In the rows, zero is written as 128.
Each path is a new rotation, seen through one point. The rows after it are directions, each followed by how far the rotation turns it, in degrees per step (0 if it stays put).
Each turn is a multiple of 5 degrees from 10 to 175, or 0.
Each row of a path follows its step; steps can be skipped.
Path 1:
step 0: [117 123 134 126 124 121 136 126 126 131 119 131 133 140 120 133 132 127
 122 122 133 126 128 125 126 131 130 130 131 121 135 126]
step 1: [127 131 136 126 130 123 128 127 138 126 122 131 125 136 131 123 133 139
 135 130 132 125 134 127 136 131 122 122 128 117 132 125]
step 2: [130 132 138 130 123 125 127 113 130 121 132 132 131 139 139 123 127 126
 126 123 128 130 138 128 129 128 129 128 125 132 126 128]
step 3: [121 137 135 125 122 120 129 124 123 135 132 126 131 133 132 131 127 127
 124 131 135 136 124 133 135 126 139 129 128 119 128 131]
step 4: [129 140 132 125 128 127 127 131 120 123 115 123 130 135 125 131 138 136
 128 125 128 135 131 124 139 127 129 129 128 129 125 125]
step 6: [124 132 128 125 114 126 131 129 133 130 133 119 125 131 138 124 133 131
 123 133 131 134 128 125 128 137 126 135 131 128 122 138]
step 7: [129 132 130 126 124 134 139 127 121 121 130 130 133 135 116 128 123 133
 125 132 127 133 128 124 135 140 131 135 132 125 125 133]
step 8: [132 136 120 127 120 120 131 126 130 129 125 132 124 135 119 126 131 132
 132 128 129 127 126 116 127 134 134 114 131 125 127 130]
step 9: [123 122 131 133 117 118 126 127 131 130 120 137 130 136 127 122 136 125
 126 125 130 123 129 128 129 138 124 132 133 133 124 130]
step 10: [117 129 139 128 128 127 130 128 128 122 133 133 134 132 128 119 130 131
 129 133 131 122 129 129 132 131 125 123 133 115 126 139]
step 11: [119 132 131 121 126 127 135 118 129 122 126 128 130 140 129 126 134 126
 125 123 125 130 136 116 125 126 133 125 126 122 135 126]
step 12: [126 128 134 132 123 117 132 122 132 133 119 134 127 137 131 134 125 133
 129 125 135 131 129 133 134 133 130 128 123 118 134 120]
Directions:
[131 130 127 128 125 129 131 128 124 128 128 124 125 125 127 127 128 127
 127 128 128 129 127 129 129 131 125 127 131 130 129 128] | 35
[130 127 127 129 129 128 128 132 126 131 124 127 128 131 127 132 128 128
 130 123 130 127 127 127 129 130 129 125 126 129 129 129] | 90
[125 126 127 126 126 128 130 127 130 133 126 127 128 127 130 130 131 125
 129 131 129 129 129 130 128 129 131 129 131 130 129 126] | 125
Path 2:
step 0: [123 122 128 119 125 131 137 131 132 133 131 124 127 127 111 127 126 135
 128 124 133 136 128 129 118 126 122 122 140 128 127 137]
step 1: [131 126 125 128 132 121 133 119 134 129 133 125 135 131 121 126 136 124
 125 141 128 126 124 131 128 127 128 120 139 113 134 122]
step 2: [125 136 124 134 126 125 129 133 118 129 131 136 135 130 113 125 136 122
 133 132 137 128 133 129 119 116 128 129 131 131 131 132]
step 3: [125 129 130 121 128 133 134 129 133 140 131 130 126 132 115 127 121 124
 119 127 121 130 138 137 127 122 122 120 136 123 127 135]
step 4: [140 132 122 138 134 123 129 119 127 129 129 131 129 138 127 132 132 121
 124 138 125 134 130 122 129 119 125 125 140 120 126 124]
step 5: [129 130 126 129 124 127 131 138 116 119 134 136 120 127 120 131 126 130
 129 128 133 133 136 125 121 116 122 127 136 127 134 137]
step 7: [127 125 131 135 129 117 131 122 123 123 136 130 131 135 125 135 131 124
 128 143 134 128 123 120 124 118 132 127 136 126 118 129]
step 8: [118 132 128 124 123 125 132 138 117 125 137 137 127 128 126 125 120 126
 122 131 128 119 136 134 124 118 131 126 131 121 133 133]
step 9: [121 133 126 131 125 118 126 126 129 141 132 128 131 135 128 129 124 122
 113 129 115 131 136 121 129 125 127 123 132 130 118 125]
step 10: [128 128 132 139 132 129 131 127 119 123 129 133 124 127 136 137 123 126
 124 133 128 132 127 125 120 119 128 133 141 121 116 135]
step 11: [123 132 118 124 124 122 130 136 120 122 133 132 126 128 135 122 120 137
 117 123 122 129 134 123 125 126 129 125 135 119 138 128]
step 12: [119 123 130 134 121 113 128 126 128 130 133 124 132 125 126 133 132 132
 118 128 123 137 128 116 123 133 126 127 136 135 119 128]
Directions:
[129 126 131 128 127 130 129 128 128 127 131 129 127 127 130 128 129 128
 128 126 125 125 130 134 127 130 128 127 130 125 130 126] | 145
[129 126 124 126 127 126 128 128 126 125 127 129 128 126 129 125 129 126
 128 130 130 125 129 128 130 127 125 133 129 126 130 126] | 115
Path 3:
step 1: [128 127 136 130 125 116 134 133 134 123 131 128 126 131 120 129 119 125
 135 118 128 131 135 128 134 121 129 138 132 134 131 127]
step 2: [124 125 129 123 139 128 130 137 133 132 129 130 124 122 132 125 132 133
 136 124 121 131 137 124 134 127 121 131 122 135 128 118]
step 3: [127 138 125 124 139 139 120 129 131 131 123 131 128 120 132 125 138 127
 129 127 127 123 135 132 128 130 133 120 134 124 131 125]
step 4: [127 141 122 129 119 132 126 126 128 120 128 133 130 129 120 123 124 122
 127 125 134 119 131 134 131 130 142 130 129 125 127 127]
step 5: [134 128 126 130 120 126 134 128 126 121 140 128 130 132 121 124 124 124
 131 131 126 128 130 126 137 135 125 129 114 130 126 120]
step 6: [135 128 135 129 132 122 127 127 133 130 136 124 130 124 134 134 133 123
 128 132 129 136 131 129 133 139 116 117 127 127 129 123]
step 7: [124 132 130 131 127 120 116 125 135 130 121 131 126 125 132 133 128 129
 127 125 142 135 132 136 132 130 128 125 136 135 131 133]
step 8: [127 127 123 131 131 133 124 125 123 124 127 137 127 136 124 124 126 133
 134 128 133 133 136 130 135 119 132 137 125 141 132 132]
step 9: [134 130 127 126 142 135 136 131 122 128 135 132 129 131 132 129 128 117
 135 135 121 130 137 127 128 124 128 135 126 125 131 126]
step 10: [126 138 125 129 131 123 126 136 132 131 125 127 126 118 136 130 123 114
 132 124 126 127 131 130 125 133 128 129 125 115 126 130]
step 11: [131 137 123 133 118 127 114 132 132 126 130 128 128 124 126 120 126 135
 131 115 128 129 127 128 132 129 126 126 120 125 126 133]
step 12: [142 134 131 127 124 127 124 124 128 124 142 129 134 131 121 125 131 137
 134 128 126 127 131 125 132 123 124 125 136 132 131 123]
Directions:
[129 129 129 130 126 131 123 125 131 124 128 127 129 132 128 129 127 129
 128 127 127 127 128 126 127 127 132 129 128 130 129 129] | 95
[125 125 129 132 130 128 129 128 127 127 131 130 130 130 128 128 125 126
 128 130 127 122 128 131 130 128 128 129 127 125 129 130] | 80
[130 128 127 129 126 128 129 124 124 127 129 131 127 127 122 130 131 127
 129 125 128 128 127 131 129 125 128 130 129 128 128 128] | 95
Path 4:
step 0: [118 127 119 125 125 127 136 125 120 127 124 130 131 126 127 130 132 132
 139 129 121 126 129 132 131 121 136 136 129 137 137 139]
step 1: [126 134 121 130 127 126 130 123 114 127 132 121 142 131 126 132 128 139
 129 124 125 126 126 129 129 133 139 132 118 132 124 132]
step 2: [127 124 127 128 128 126 130 128 131 134 119 126 141 133 112 128 135 133
 131 118 127 131 128 129 133 125 130 128 115 132 121 126]
step 3: [124 134 133 117 124 132 130 137 128 125 119 132 135 126 125 128 141 129
 130 124 123 129 130 140 127 120 131 126 124 139 129 128]
step 4: [124 138 138 125 127 134 126 127 123 120 130 122 133 128 127 125 142 131
 122 128 128 134 119 134 135 136 139 123 128 130 126 133]
step 5: [126 124 136 131 129 131 133 127 127 129 126 122 133 126 111 123 131 133
 132 126 128 143 121 132 137 134 123 125 131 129 135 133]
step 6: [125 134 130 126 131 136 135 137 123 126 124 124 138 125 127 131 121 124
 139 131 124 143 132 136 127 129 128 130 130 133 138 127]
step 7: [120 134 126 134 135 134 127 132 119 128 123 118 131 137 129 131 131 120
 134 132 125 140 127 129 125 131 138 128 128 122 118 132]
step 8: [119 125 132 138 129 126 125 129 123 134 126 131 124 129 116 132 138 134
 141 126 121 138 130 129 122 129 126 129 129 125 120 133]
step 9: [126 135 135 128 135 130 125 126 127 131 128 132 132 113 130 136 132 136
 146 127 121 131 134 133 129 125 134 133 127 127 127 126]
step 11: [133 132 132 132 131 123 124 127 122 123 127 127 130 134 110 121 133 133
 132 121 119 133 130 124 123 119 131 124 134 127 134 121]
step 12: [124 131 131 125 138 128 128 131 127 112 121 131 127 130 124 126 133 131
 137 127 124 129 140 128 137 129 136 130 129 129 136 118]
Directions:
[126 125 127 128 127 129 129 128 129 126 130 126 128 130 130 124 126 126
 130 132 125 131 127 130 129 131 125 129 130 128 127 127] | 45
[128 128 130 127 128 131 130 130 128 132 129 129 129 128 129 129 128 122
 128 130 127 125 129 130 130 124 131 130 129 129 130 129] | 110
[126 128 127 127 133 128 127 128 125 126 130 126 131 127 132 129 129 127
 125 129 128 127 126 127 126 129 128 125 126 127 128 130] | 120
[130 132 130 128 126 128 127 129 127 127 133 130 130 128 130 129 127 129
 129 129 128 129 130 127 125 131 130 130 127 130 129 124] | 135
[130 129 130 127 127 127 126 125 131 127 129 128 129 123 129 125 131 127
 128 126 128 130 124 128 128 125 129 127 132 128 129 127] | 60
